(in the rows, 128 means zero)
The rows of Z fall into 3 groups, and each row is roughly a mix of its group's hidden directions.
Z (74 x 10):
[[115 150 141 170 100 145 149 107 174 153]
 [126 134  90 162 102 156 150  95 165 116]
 [107 143 171 124 143 109 104 168  92 103]
 [135 125 143  85 170  83 134 154 109 143]
 [106 166 141 154 134 167 147 146 100 166]
 [144 102 164 135 122  79 175 117 133 117]
 [119 101 191 102 120 100 134 129 120  98]
 [136 120 103 160 100 142 158  87 172 132]
 [136 134 163 130 102 100 153  98 178 107]
 [150 153 110 151  91 167 130  91 159 133]
 [120 123 164  84 176 122 132 153 141 157]
 [123 122 162  65 149 125 112 146 108 153]
 [ 89 134 175 107 125  99 122 162 115  99]
 [ 83  89 159 157 113 123 139 123 130  91]
 [101  89 104 175 124 150 112 145 100 108]
 [159 134 142 146  97 126 177  95 163 120]
 [131 138  92 130 141 161 148 111 175 169]
 [144 140 168 128 110 141 187 113 157 142]
 [146 118 109 116 161  98 121 173  83 143]
 [111 130 194 136 142  95 124 158 117 111]
 [150 114 165 129  97 132 116  97 184 131]
 [184 104 116 135 108 165 121 105 149 150]
 [120 140 130 128 128 115  93 158  70  90]
 [ 88 117 165 146  98 139 138 102 157  94]
 [138 126  77 123 165 153 147 122 166 154]
 [140 126  83  94 170 111 119 153  93 128]
 [170 128  83 104 161 139 111 141 106 154]
 [137 126 107 169  94 170 132  90 153 125]
 [176 130 108 108 157  94 139 149 103 159]
 [ 77 131 115 132 139  92 134 146  95  88]
 [103 113 131  77 164  99 108 159 114 118]
 [133 118 112  72 168  91 120 150 119 117]
 [158 146  83 133 128 170 117  98 147 157]
 [147 140  77 172 127 140 139 113 154 160]
 [ 87 137 126 169 105 105 152 120 115  85]
 [167  92 122 138 148  84 164 134 106 141]
 [134 126 104 167  82 142 147  88 154 117]
 [ 90 134 145 173  92 111 133 109 138  91]
 [ 86 135 182 124 101 116 132 131 143  91]
 [140 136 144 170  86 131 121  88 168 120]
 [ 83 101 168 150 106 121 140 121 138  89]
 [155 143  81 120 161 145 122 147  90 156]
 [106 135 156 162  75 128 130 142 125  86]
 [141 142  75 179 104 143 133 107 140 135]
 [ 68 118 129 137 128 102 100 143 107  92]
 [161 154  97 126 134  86 170 110 134 105]
 [112 120 180 130 104 106 160 102 157 103]
 [143 129  84 129 155 148 147 117 167 172]
 [107 141 170 120 116 114 100 154  83  97]
 [152 123  64 136 126 150 140 101 150 154]
 [ 76 128 180 114 118 114 126 137 137  94]
 [105 152  96 182 114 112 104 116 109 102]
 [ 79 119 118 121 141  93 135 150  95  88]
 [136 111 146 173  84 123 161 103 144 104]
 [169 126 131 143 112 182 138 116 138 170]
 [144 133  74 173 100 142 137 100 140 128]
 [134 111 148 108 129  96 105 148  75  92]
 [100 122 108 179 100 131 152 120 101  94]
 [155 111  72 116 173 119 120 144 106 121]
 [133 143  80 105 157 162 125 131 143 172]
 [ 88 112 113 108 149  90 115 151 100  91]
 [136 142  83 153 112 183 103 113 135 138]
 [155 129 118  87 164 143  96 149 122 169]
 [100 157 112 157 142 155 102 150  86 154]
 [151 107 158  96 137  89 109 143  88 152]
 [125 140 109 140 129 158 153 106 183 168]
 [138 125 100 140 145 145 159 108 183 164]
 [116 144 142 157  67 129 112 115 101  98]
 [ 75 123 112 141 133 100 119 145  93  88]
 [128 113 161 104  90 109 107 123  82  98]
 [105 123 161 170  83 134 140 103 152 108]
 [168  87 110 166 128 105 164 121 111 135]
 [177 145  78 124 144 141 120 130 116 165]
 [136  91 143 144 134  79 154 157  94 115]]
Here is one row of each group, with its name. Which group are the others in?
[189 122 108 116 134 163 123 121 135 168] | H
[137 136  79 102 147 140  96 148  83 124] | E
[176 164 117  99 137 101 128 157 108 153] | N

[130 130  91 156  95 155 149  89 164 125] | E
[ 95 174 128 166 113 164 133 128 159 134] | E
[ 94  91 166 126 138 117 154  92 158 113] | N
[134 122 106  87 184 141 134 142 146 163] | E
[ 78  81 116 135 164 153 112 116 129 125] | N
[115 126 158 112 123  90  83 114 172 110] | H
